In the rows, zero is written as 128.
Each path below is one point turned by a fixed rotation once a step. After each direction that follows a path, write how fast that rotation turns it, in degrees per step (0 if it stays still).
Each turn is a multiple of 5 degrees from 10 to 175, or 0.
Each row of a path follows its step; steps can be skipped.
Rotation 1:
step 2: [127 125 133 135 127 125 133 129 122 126 131 113 118 124 131 122 119 129
 128 127 130 135 123 129 126 128 129 129 134 128 129 128 122 128 130 129
 136 134 129 126 125 129 131 133 122 134 126 120 127 127 129 134 126 130
 135 129 123 137 126 126 127 140 122 124 124 122 138 124 135 125 134 133
 129]
step 5: [126 127 126 123 131 126 121 130 128 141 123 115 128 121 139 123 127 132
 127 130 127 126 124 125 126 119 123 129 134 125 130 125 132 132 137 123
 123 124 126 129 129 121 127 134 130 119 125 124 132 127 120 137 137 130
 125 129 127 129 128 122 126 124 127 128 130 124 125 124 121 122 123 120
 133]
step 7: [126 125 133 136 130 129 130 132 123 124 125 132 140 123 131 131 132 118
 131 135 127 130 124 126 121 128 122 131 123 128 124 139 117 128 125 125
 127 125 127 129 125 128 123 124 123 133 125 123 119 129 130 124 137 125
 127 128 124 125 118 131 131 134 126 126 125 134 125 123 119 121 133 126
 124]
step 9: [134 136 125 126 117 125 125 132 123 123 132 126 127 136 127 126 120 132
 130 129 131 125 127 125 126 128 130 125 126 128 131 125 122 125 127 129
 125 128 121 130 122 137 128 117 129 120 128 128 126 130 129 128 118 124
 131 137 125 127 137 125 120 140 124 116 128 134 132 128 131 132 129 133
 123]
step 10: [132 130 142 134 130 128 133 135 134 121 136 126 131 124 128 130 135 126
 120 127 136 132 122 124 133 123 121 126 131 123 125 123 132 125 124 124
 130 121 128 127 133 123 124 123 133 129 143 126 133 127 129 127 126 132
 121 136 120 131 132 121 121 124 129 126 129 133 125 130 129 127 128 126
 126]
step 17: [132 130 125 121 127 119 132 129 129 129 126 118 124 123 129 129 131 126
 122 136 127 120 130 120 126 132 119 127 136 123 134 121 128 137 131 130
 132 132 132 124 134 131 125 135 126 130 129 131 134 119 126 136 137 132
 126 130 124 131 130 116 126 133 135 124 124 127 120 127 124 127 125 125
 127]
step 20: [129 127 136 132 138 131 131 130 125 128 125 122 127 127 138 124 121 119
 132 123 126 127 127 123 129 126 128 129 127 125 135 134 124 124 119 120
 129 132 131 127 124 124 117 132 129 130 120 131 119 131 129 140 123 124
 132 117 127 130 128 127 127 134 127 127 119 121 125 124 128 128 120 126
 129]
step 22: [126 139 140 134 131 128 127 129 124 118 134 123 127 127 122 129 131 127
 123 133 144 131 136 124 128 125 132 131 135 123 120 126 125 125 127 127
 125 129 123 135 129 128 130 118 125 130 130 123 133 127 125 125 127 126
 138 135 122 133 128 129 122 127 133 124 129 124 123 129 119 126 129 132
 126]
step 24: [128 130 123 129 119 119 130 120 125 133 122 137 130 133 128 127 128 128
 128 133 113 127 129 130 125 125 127 116 138 125 133 124 130 133 132 128
 129 128 120 135 129 133 136 129 131 130 126 128 136 126 121 128 127 130
 131 132 122 120 122 133 122 128 130 124 128 129 132 118 128 128 125 127
 133]
Speeds:
[129 128 126 128 127 126 129 128 130 126 126 130 130 127 127 126 127 130
 130 128 127 129 131 128 127 129 130 128 128 127 128 127 126 127 128 129
 130 129 129 127 125 129 130 129 130 127 126 129 130 130 127 125 128 129
 127 128 127 126 130 127 129 129 127 127 128 128 129 129 128 128 129 128
 128]
145
[129 127 130 128 129 127 129 128 129 127 129 128 129 129 127 127 129 126
 128 128 130 127 129 129 128 130 127 132 126 127 128 127 128 127 128 127
 127 127 128 128 128 129 126 129 130 130 130 130 128 128 129 127 130 127
 127 129 127 127 125 129 129 129 130 126 127 130 128 130 127 128 126 127
 130]
115
[129 130 127 128 126 131 129 129 128 125 130 131 132 129 129 129 129 127
 127 127 127 127 126 129 129 129 128 127 128 126 127 128 129 129 128 128
 126 129 128 129 129 128 130 129 129 127 128 126 128 128 128 126 128 127
 130 129 128 130 127 129 128 127 127 127 127 128 129 130 126 128 129 128
 127]
120
Rotation 2:
step 0: [129 123 124 130 117 133 133 130 129 134 129 129 122 133 124 126 124 139
 128 130 115 131 132 130 134 126 129 122 128 127 125 131 131 124 126 124
 137 124 126 136 135 122 128 122 126 130 128 129 130 130 123 128 124 124
 129 134 140 119 122 124 131 124 122 122 112 128 117 121 120 122 123 121
 134]
step 3: [138 123 128 124 136 138 135 124 123 128 120 126 125 132 121 129 129 121
 128 124 114 126 128 131 135 139 132 140 136 123 125 128 133 137 130 120
 116 130 125 124 135 128 125 127 130 121 125 133 132 133 129 124 130 120
 126 129 126 124 134 119 133 125 125 136 130 131 131 131 119 124 131 131
 130]
step 4: [132 124 116 137 138 123 130 121 123 126 131 121 125 125 135 131 130 130
 131 128 131 127 128 112 121 127 129 122 129 120 130 128 126 130 125 126
 117 124 136 127 122 136 129 132 119 132 129 135 132 132 131 133 137 134
 123 128 126 121 129 127 122 127 132 137 144 127 131 126 125 125 130 128
 122]
step 6: [129 132 113 124 138 128 129 132 124 130 123 125 134 122 126 127 120 123
 133 116 132 132 143 126 135 122 127 130 124 121 133 139 128 129 118 117
 123 128 130 131 125 129 123 130 131 133 126 126 128 128 134 133 126 131
 123 128 129 132 129 134 138 127 122 134 127 129 125 117 133 119 127 123
 128]
step 7: [121 133 130 128 135 126 130 123 123 135 135 129 125 128 130 123 116 140
 141 131 135 133 123 125 123 113 134 133 122 124 131 126 131 130 133 133
 133 136 125 129 128 134 129 127 128 135 134 121 130 126 127 125 128 127
 130 123 123 130 120 124 125 119 132 127 126 119 128 125 144 123 131 128
 125]
step 16: [117 122 130 134 133 126 122 123 127 131 134 126 134 129 134 123 131 130
 132 136 131 123 120 129 120 127 131 122 122 120 135 134 130 132 132 133
 144 124 126 129 132 121 127 128 126 125 129 123 133 126 126 115 122 118
 128 129 126 119 123 132 132 133 125 120 133 128 130 138 129 124 134 135
 140]
step 18: [131 123 115 129 131 125 123 122 125 135 134 131 130 133 131 122 128 137
 125 129 132 120 126 130 130 123 127 121 119 122 126 126 115 120 130 132
 128 129 134 124 122 120 129 126 117 119 133 130 126 121 124 132 132 124
 132 125 133 130 131 121 125 133 130 120 126 121 119 120 134 134 136 134
 132]
step 22: [123 131 135 131 126 121 122 123 133 120 139 126 135 124 137 126 126 114
 123 123 130 133 134 125 125 126 132 126 135 132 128 135 132 126 123 134
 121 121 121 131 128 129 126 124 126 127 113 129 131 131 132 119 127 133
 130 131 126 132 125 131 133 140 122 140 132 133 129 135 125 136 128 125
 123]
step 24: [131 133 132 120 128 125 124 134 140 127 135 129 144 131 132 133 132 130
 130 135 136 132 122 128 127 128 135 125 128 126 134 130 129 124 120 135
 130 124 125 123 126 124 123 134 119 126 128 120 119 127 129 125 119 134
 120 128 119 124 133 132 142 128 133 123 133 130 118 123 134 127 122 125
 128]
Speeds:
[129 126 128 128 127 128 126 129 128 129 126 129 128 129 126 127 130 128
 127 130 129 127 128 130 130 127 129 129 128 128 127 127 130 128 128 127
 127 127 126 126 129 127 129 127 130 128 130 127 130 127 130 128 127 129
 127 125 128 129 126 126 128 128 130 129 128 127 128 131 128 125 127 131
 128]
160
[126 128 128 126 127 127 126 129 129 130 130 128 125 127 130 130 128 130
 127 131 128 130 130 128 129 128 127 127 130 127 128 128 130 129 129 127
 130 131 127 128 130 126 126 129 127 128 128 127 128 126 127 128 129 127
 128 130 128 129 129 128 130 128 128 128 129 127 125 128 129 127 129 128
 128]
45
[127 129 128 128 128 130 128 128 130 127 128 127 127 128 129 128 130 127
 128 131 126 128 127 128 130 128 128 129 131 130 131 128 128 129 127 128
 126 126 129 128 130 128 128 126 125 128 127 131 127 128 127 126 128 130
 127 127 127 126 128 129 128 126 127 129 127 126 127 127 128 129 127 130
 127]
35
[127 125 128 128 129 127 128 128 129 128 128 128 128 129 128 126 129 127
 127 129 129 127 126 127 128 127 128 129 129 128 127 126 128 127 130 128
 126 126 127 126 129 129 127 129 126 127 129 126 128 128 128 127 128 127
 129 132 127 127 129 129 130 130 128 129 130 129 131 127 126 127 128 129
 129]
55
[127 129 129 125 129 129 129 127 128 127 127 125 128 128 126 128 127 127
 129 129 128 129 126 128 128 128 127 127 126 128 129 129 130 129 126 128
 129 128 128 129 128 128 126 126 128 129 128 129 129 127 127 129 127 126
 127 128 126 128 130 127 129 127 128 127 129 129 132 130 131 127 130 129
 127]
80
Rotation 3:
step 0: [128 128 130 122 130 125 124 136 127 127 136 123 126 126 135 133 130 118
 130 132 124 128 124 128 128 125 131 129 126 133 128 121 140 123 133 123
 118 130 124 131 126 120 135 118 120 129 124 119 132 136 125 129 134 129
 124 121 124 119 126 143 132 133 135 127 121 131 137 124 137 124 135 124
 126]
step 3: [129 129 124 131 124 141 135 119 126 129 131 129 133 135 127 126 126 121
 133 131 129 131 124 123 124 122 128 135 133 136 126 119 134 128 119 129
 122 123 129 124 133 128 138 123 121 135 123 126 129 129 136 139 121 129
 128 121 131 128 126 137 136 130 133 125 121 128 131 125 124 136 127 124
 114]
step 12: [129 116 119 130 136 120 121 131 132 136 126 127 128 123 136 138 125 119
 126 131 127 126 123 129 120 123 117 123 121 127 132 127 124 126 122 133
 133 135 131 132 131 135 132 131 126 132 133 136 133 131 126 127 139 114
 120 118 128 122 130 130 130 130 124 126 127 125 131 125 127 125 128 122
 129]
step 13: [124 121 123 128 122 127 125 127 132 131 128 136 134 116 129 129 129 126
 121 119 128 128 127 129 119 132 135 133 118 129 129 121 121 119 143 134
 126 130 128 134 122 125 128 124 126 135 130 130 143 125 126 127 119 131
 116 125 123 122 133 129 136 130 128 127 127 126 125 129 131 131 126 131
 134]
step 17: [136 124 126 127 128 131 133 133 136 142 132 128 134 121 120 129 130 124
 127 135 124 121 126 137 127 128 126 120 133 126 126 128 142 131 121 127
 127 132 128 131 125 134 129 124 129 131 124 135 125 134 131 141 131 128
 128 128 133 130 113 129 131 124 127 133 133 137 118 130 125 124 126 132
 127]
step 20: [130 133 124 127 129 129 132 136 134 134 123 124 129 126 130 130 127 129
 131 135 131 128 138 127 126 133 132 122 121 128 132 126 118 122 111 130
 134 135 133 119 126 135 137 120 122 119 125 135 132 130 127 127 125 122
 121 115 129 124 122 126 132 126 133 127 131 133 119 135 126 121 125 131
 128]
step 21: [124 129 120 134 134 135 139 126 129 131 128 135 136 127 130 128 127 133
 136 131 131 130 131 136 130 142 129 130 118 130 129 121 123 123 129 125
 130 128 117 126 124 127 128 119 134 131 136 124 134 129 132 120 117 126
 131 127 126 130 142 129 132 118 129 124 123 123 128 130 132 123 123 131
 122]
step 23: [132 129 125 126 133 125 126 133 132 136 123 128 125 126 142 129 132 121
 124 127 119 123 129 132 131 130 120 124 126 123 132 131 130 116 120 128
 128 132 125 124 127 133 126 128 133 129 131 125 135 136 133 124 131 122
 125 116 129 116 122 117 123 121 129 126 128 120 134 120 120 131 128 120
 121]
step 24: [127 121 123 122 133 125 127 127 131 128 131 133 138 119 135 127 130 127
 127 126 112 127 122 133 132 137 123 135 123 123 127 125 133 118 142 126
 130 122 131 135 127 121 129 124 132 139 130 135 132 127 124 136 121 122
 128 125 121 122 135 124 124 125 129 125 120 127 124 135 126 130 129 131
 128]
Speeds:
[127 127 128 128 128 127 128 127 127 125 128 128 130 128 127 126 127 128
 129 128 128 126 130 129 128 127 127 129 131 129 129 129 128 126 130 126
 126 128 127 128 126 128 129 127 128 129 127 126 128 128 126 129 129 128
 129 128 129 127 131 130 131 127 129 128 126 127 126 130 127 129 128 128
 127]
135
[128 127 127 128 129 127 125 127 126 128 128 129 127 128 128 129 125 126
 126 129 128 129 130 128 130 126 127 126 129 128 128 128 126 129 132 129
 128 128 127 129 126 128 129 131 130 130 127 129 128 129 129 128 129 130
 126 127 126 127 127 128 128 129 130 127 126 129 130 128 128 128 129 129
 129]
25
[128 127 128 126 125 128 129 128 127 128 127 129 128 128 128 129 129 128
 126 129 129 126 128 125 129 128 129 129 127 127 128 128 128 125 127 128
 128 129 129 128 128 128 127 129 126 127 130 126 131 127 129 130 129 132
 127 127 130 128 125 128 128 128 131 129 127 128 128 127 129 128 128 128
 127]
110
[128 129 125 127 128 128 128 128 128 128 129 129 129 129 129 125 128 127
 127 129 131 129 128 126 128 128 126 128 126 126 129 130 128 128 126 128
 129 127 127 129 128 128 126 129 129 129 129 128 128 129 125 128 128 127
 126 130 125 126 129 127 128 127 129 129 128 125 128 128 129 128 124 130
 129]
130
Rotation 4:
step 2: [132 128 131 127 124 117 121 122 129 126 123 127 133 123 134 134 126 119
 119 128 133 135 125 120 133 137 129 126 126 138 129 128 133 131 125 123
 128 136 122 137 130 129 126 124 134 126 143 129 126 133 126 130 126 135
 125 127 125 120 128 121 133 132 125 127 121 132 125 124 133 134 119 120
 132]
step 4: [123 124 126 123 131 115 132 121 133 124 132 130 133 124 128 134 131 121
 126 130 128 135 119 121 134 127 123 131 128 137 129 125 121 139 127 126
 132 137 123 131 127 124 121 118 120 128 134 126 127 125 122 126 124 126
 116 127 133 132 123 128 142 130 129 128 125 131 125 129 122 125 130 125
 125]
step 7: [126 123 132 121 129 122 124 123 136 127 127 137 126 117 132 133 131 124
 131 123 123 132 121 124 141 128 122 127 126 136 142 119 132 130 127 134
 131 121 129 130 129 132 126 124 133 130 128 126 124 133 136 122 136 128
 130 123 122 120 126 135 127 135 122 138 126 127 121 131 131 133 126 131
 130]
step 10: [126 133 131 128 132 119 130 132 136 124 116 124 139 127 128 139 130 121
 127 128 131 134 122 121 128 130 125 134 127 134 136 125 139 128 131 126
 126 134 122 136 125 129 122 120 131 125 139 135 126 132 124 128 124 132
 122 132 127 129 126 124 125 141 130 126 124 130 125 121 123 128 120 126
 123]
step 12: [130 119 130 130 135 116 124 119 132 132 127 129 138 127 135 131 131 119
 124 131 133 122 116 117 130 119 125 133 128 145 131 126 123 126 124 130
 131 133 128 132 123 126 125 120 121 130 127 129 127 124 121 127 129 132
 121 122 126 131 126 122 130 131 129 132 119 130 128 132 127 132 125 129
 129]
step 16: [129 122 121 128 139 119 124 128 134 124 125 127 139 131 130 136 133 125
 124 130 133 131 117 120 130 126 124 127 130 135 133 125 139 132 129 129
 134 131 125 132 131 113 124 133 123 124 129 129 122 117 135 126 131 130
 120 124 131 123 127 123 133 127 127 119 129 129 123 127 129 124 130 134
 119]
step 20: [136 119 132 131 133 119 124 122 137 129 123 124 131 122 137 129 132 120
 120 128 136 127 119 121 129 126 129 123 130 138 127 125 131 124 130 140
 137 126 128 134 134 125 122 118 132 127 130 134 121 129 128 131 137 133
 125 130 121 129 127 122 133 133 131 126 122 122 127 126 130 125 121 128
 125]
step 21: [125 125 128 124 130 120 119 121 133 123 121 125 121 122 127 138 119 130
 133 119 129 138 120 123 132 135 132 128 132 132 139 129 129 128 119 118
 124 132 129 131 131 120 128 123 127 126 135 122 121 125 127 126 123 124
 126 134 127 121 129 123 130 127 137 126 125 130 123 121 133 133 118 126
 125]
step 24: [124 112 131 131 132 120 124 134 140 128 134 126 135 128 134 131 134 129
 125 132 133 127 122 121 128 133 134 123 130 137 132 126 134 137 129 129
 132 129 128 135 125 127 126 133 120 129 130 127 124 127 135 127 134 131
 115 120 130 125 123 127 134 132 135 132 124 131 126 126 134 135 125 135
 122]
Speeds:
[128 129 125 128 129 128 126 127 127 128 127 128 128 130 129 127 126 129
 129 126 129 126 127 126 128 128 127 130 126 128 132 127 129 127 126 127
 127 129 131 129 129 128 127 127 127 128 125 129 126 128 129 128 128 130
 130 128 128 128 128 128 126 128 126 128 129 130 128 127 127 129 131 127
 128]
160
[127 129 127 127 130 129 128 126 128 128 128 127 127 127 126 128 131 127
 130 129 128 128 127 128 129 128 126 128 126 125 128 127 127 130 126 126
 132 129 129 128 127 129 129 126 128 128 129 130 129 127 127 128 129 127
 128 128 127 126 127 130 126 128 127 130 129 127 128 131 127 127 128 129
 129]
95
[130 127 128 130 128 127 128 127 130 128 127 127 126 128 128 129 129 128
 129 127 129 127 129 128 126 128 128 129 128 128 126 129 127 126 126 128
 128 131 129 128 128 128 128 124 127 127 129 125 128 129 123 128 128 128
 128 128 128 127 128 127 130 129 129 127 130 128 129 128 128 129 127 126
 129]
40
[130 128 129 130 129 127 126 129 130 128 130 129 126 126 129 129 128 125
 131 128 129 128 128 126 126 128 127 128 128 126 128 128 128 128 131 128
 126 128 128 128 129 128 127 129 128 130 127 127 129 127 129 128 130 127
 127 129 127 129 129 128 127 130 128 128 130 127 129 128 130 130 131 130
 128]
175
[130 129 130 127 127 129 127 127 126 127 130 128 129 128 129 128 128 129
 130 130 128 127 127 128 126 128 128 126 130 129 128 127 127 127 127 127
 130 128 129 127 131 131 127 128 127 130 130 130 126 128 129 128 129 129
 127 129 129 126 129 126 128 128 128 127 127 128 131 126 129 127 127 129
 132]
120
